m =
|  -5 |   1 | -19 |   4 |  15 |  -9 |
| -15 |   2 | -23 | -14 |   4 | -30 |
|  -9 |   0 |  10 | -14 | -20 |  -8 |
|  -1 |  -1 |  21 |  -8 | -22 |   5 |
|   3 |  -2 | -13 | -23 |   2 | -26 |
|  -8 |   3 |  33 |  29 | -19 |  40 |
| -14 |   2 |  13 | -12 | -25 |  -6 |
|  -9 |   2 |  31 |   9 | -28 |  22 |
|   1 |  -1 |   7 | -12 | -11 |  -5 |
|  17 |  -4 |  -9 |  -9 |  13 |  -7 |
The smallest entry in the first row -> -19
Report the smallest entry in the first column.
A: -15
Report the smallest entry in the last column.
A: -30
The last entry, reading row by row: -7
The fifth entry from the end, reading row by row is -4
Report the entry just left of 22.
A: -28
Report the top entry of the column that holds the smallest entry.
A: -9
The first entry, reading row by row -> -5
Report the last entry of the largest entry's row.
A: 40
The entry directly below the smallest entry: -8
Report the entry just left of the largest entry.
A: -19
Report the bottom-left entry.
A: 17
Report the 2nd entry, reading row by row.
A: 1
Report the entry just left of the smallest entry.
A: 4
The entry just left of -6 is -25
Report the entry directly above 10.
A: -23
The entry just left of -20: -14
The entry directly below the largest entry -> -6
Report the 3rd entry on the main diagonal.
A: 10
The entry just left of 15 -> 4
Report the third smallest entry.
A: -26
The entry just left of -25 -> -12

[[595 422 764 443 317 666 495 398 730 305 446 430 724]
 [797 479 858 337 315 583 712 416 332 638 696 562 347]
 [274 167 545 798 745 636 849 542 628 541 510 521 322]
 [564 481 408 433 462 539 846 186 942 602 787 688 343]
 [360 678 743 639 476 275 496 687 701 792 377 475 447]
 [817 335 598 537 845 376 802 537 425 513 328 642 490]
 [653 908 593 659 383 551 787 471 536 512 366 367 273]
 [448 379 435 456 621 656 295 731 559 884 724 516 190]
 [753 545 344 716 509 422 269 344 563 683 467 577 479]
 [461 370 626 803 404 315 516 816 480 289 720 608 691]
 [659 223 749 803 548 582 183 379 407 775 572 397 486]]
Indices start at 0.
Find the bottom-left entry.
659
Find the top-left entry.
595
The maximum: 942
Find the centre entry.
802
Find the entry at row 2, column 0.
274
The entry at row 0, column 1: 422
The entry directly below 370 -> 223
Find the entry in row 0 and column 2.
764
Find the entry in the top-right corner.
724
The entry at row 1, column 0 is 797
The entry just right of 712: 416
Find the entry just right of the centre entry.
537
Find the bottom-right entry.
486
Find the entry directly above the smallest entry.
479
Find the entry just right of 816.
480
The median of all entries is 536
Find the entry directly below 416.
542
The entry directly below 273 -> 190
Find the entry just left of the largest entry.
186
The entry in row 2 and column 1 -> 167
Find the entry just right of 407.
775
Find the entry directly above the largest entry.
628
The entry directly below the smallest entry -> 481
Find the entry directly below 849.
846
Find the entry just left of the centre entry.
376
Find the entry directly above 908.
335
The entry directly above the centre entry: 496
Find the entry directly above 608.
577
The entry directly below 481 is 678
The entry just right of 666: 495

Questions about the row below.
1) Report the entry just left of -16.4.
2) Report the entry just left of -2.5.
3) Report the entry just right of the largest entry.
[-18.7  -7.2  -2.5 -16.2   3.4 -18.7  -5.8 -16.4  -5.0  15.8  -5.1  -2.3]
1) -5.8
2) -7.2
3) -5.1

5  2  5  3  5  6  0  3  1  3  7  2  5  5  3
The entry just left of the centre entry is 0
The first entry from the left is 5
Report the 2nd entry from the left.
2
The first entry from the right is 3

Read these off the matrix that follows. Indices start at 0.
1) Find the entry at row 1, column 2.
2) Find the entry in row 2 and column 1.
3) Find the entry in the top-left corner.
4) Find the bottom-right entry.
5) Find the entry at row 0, column 2.
6) Find the entry just right of -21.
7) Find the entry in the bottom-left corner.
8) Find the entry at row 0, column 1.
| -16 | -22 | -25 | -21 |  28 | -35 |   9 |
| -14 |  16 |   5 |  16 |  -7 | -28 |   3 |
| -31 | -24 |  -3 |  -3 | -25 | -35 |  -4 |
1) 5
2) -24
3) -16
4) -4
5) -25
6) 28
7) -31
8) -22
